The rows below fall into families. The same turns and mirrors carry the whole set onto itself and the rows of a family onto each other. For each named row, which other rows are in its family? Write them in the order they are listed.
These 16 rows form 4 families of 4 rows each.
k838: [17.1 -7.9 -23.7 -2.1 10.8 13.3 -24.4 21.7 -26.0 46.8 19.7 14.1 -6.9 -3.8 -13.4 -11.8 24.0 11.8 5.4]
k669: [-13.7 5.5 -4.6 -9.4 -48.9 -0.6 46.1 8.0 25.4 -9.0 22.5 7.1 -9.1 2.5 -5.2 -22.0 28.3 -0.4 0.0]
k401: [16.9 -19.3 -6.2 -9.0 15.1 27.9 -24.6 32.5 -31.9 32.0 13.3 3.3 -15.5 -5.6 -22.8 -9.7 17.5 2.6 0.9]
k432: [-32.3 20.9 -2.7 -1.3 19.2 -21.5 -18.4 -5.3 15.8 -0.3 -37.2 -22.2 -16.6 -28.6 3.5 13.3 5.7 1.5 20.9]
k97: [17.5 0.1 2.0 10.8 17.3 -16.6 11.8 -19.9 5.5 -17.9 16.1 6.5 36.5 15.2 -14.7 8.8 -14.2 -37.1 -26.9]
k500: [-10.8 6.9 -4.2 6.7 -58.5 1.6 37.1 5.8 26.9 0.3 17.9 11.7 -18.4 7.9 -4.0 -12.3 14.0 4.4 -11.7]
k421: [17.0 -19.9 -14.6 -12.2 4.0 1.7 -15.6 28.8 -35.9 49.2 21.2 1.2 -17.8 -5.6 -16.4 -18.5 17.3 1.5 1.6]
k98: [9.9 -6.3 6.3 -2.9 16.5 -10.0 -3.6 -7.5 -2.1 -22.3 5.7 -6.8 34.8 25.3 -26.4 11.6 -29.0 -28.8 -13.8]
k963: [13.7 -13.9 14.8 3.7 15.4 -24.7 16.0 -10.9 -4.1 -12.2 10.0 -5.6 25.9 11.1 -14.7 1.5 -23.4 -44.0 -28.8]
k728: [-25.8 9.6 0.2 -3.5 -55.3 9.9 29.4 1.5 31.5 -7.2 11.8 2.0 -15.1 -8.4 -21.7 -24.6 19.8 8.5 -3.9]
k859: [-19.0 16.6 -15.0 11.9 20.1 -28.7 -11.1 -2.8 13.1 9.9 -32.0 -19.9 -23.6 -17.9 20.9 26.9 2.2 -0.2 16.4]
k445: [14.8 -9.3 21.2 9.2 19.2 2.4 8.1 -3.6 -4.1 -28.5 14.4 0.5 32.5 10.5 -17.3 8.6 -22.8 -38.3 -24.2]
k307: [-23.1 17.7 -20.3 -10.0 14.3 -10.5 -24.2 -6.5 10.7 -7.1 -27.0 -33.8 -18.7 -24.2 10.5 23.3 -2.9 11.4 21.7]
k957: [-13.7 22.0 5.8 -13.6 -59.1 10.2 21.5 -1.9 24.3 -21.6 10.9 7.8 -16.8 4.6 -17.8 -19.8 6.2 13.1 -5.4]
k124: [10.8 -13.6 -11.8 -7.7 8.0 25.1 -28.1 23.2 -38.9 28.5 32.5 11.0 -6.5 -7.8 -25.6 -6.0 1.0 17.2 6.0]
k619: [-16.1 17.1 -9.5 -7.7 27.7 -33.6 -7.1 -0.9 12.5 4.7 -35.1 -18.0 -16.5 -20.3 20.0 17.8 13.7 3.1 27.4]

Which other rows belong to the same family as k445? k401, k432, k728
Which other rows belong to the same family as k124? k98, k307, k957
Which other rows belong to the same family as k97? k838, k500, k859

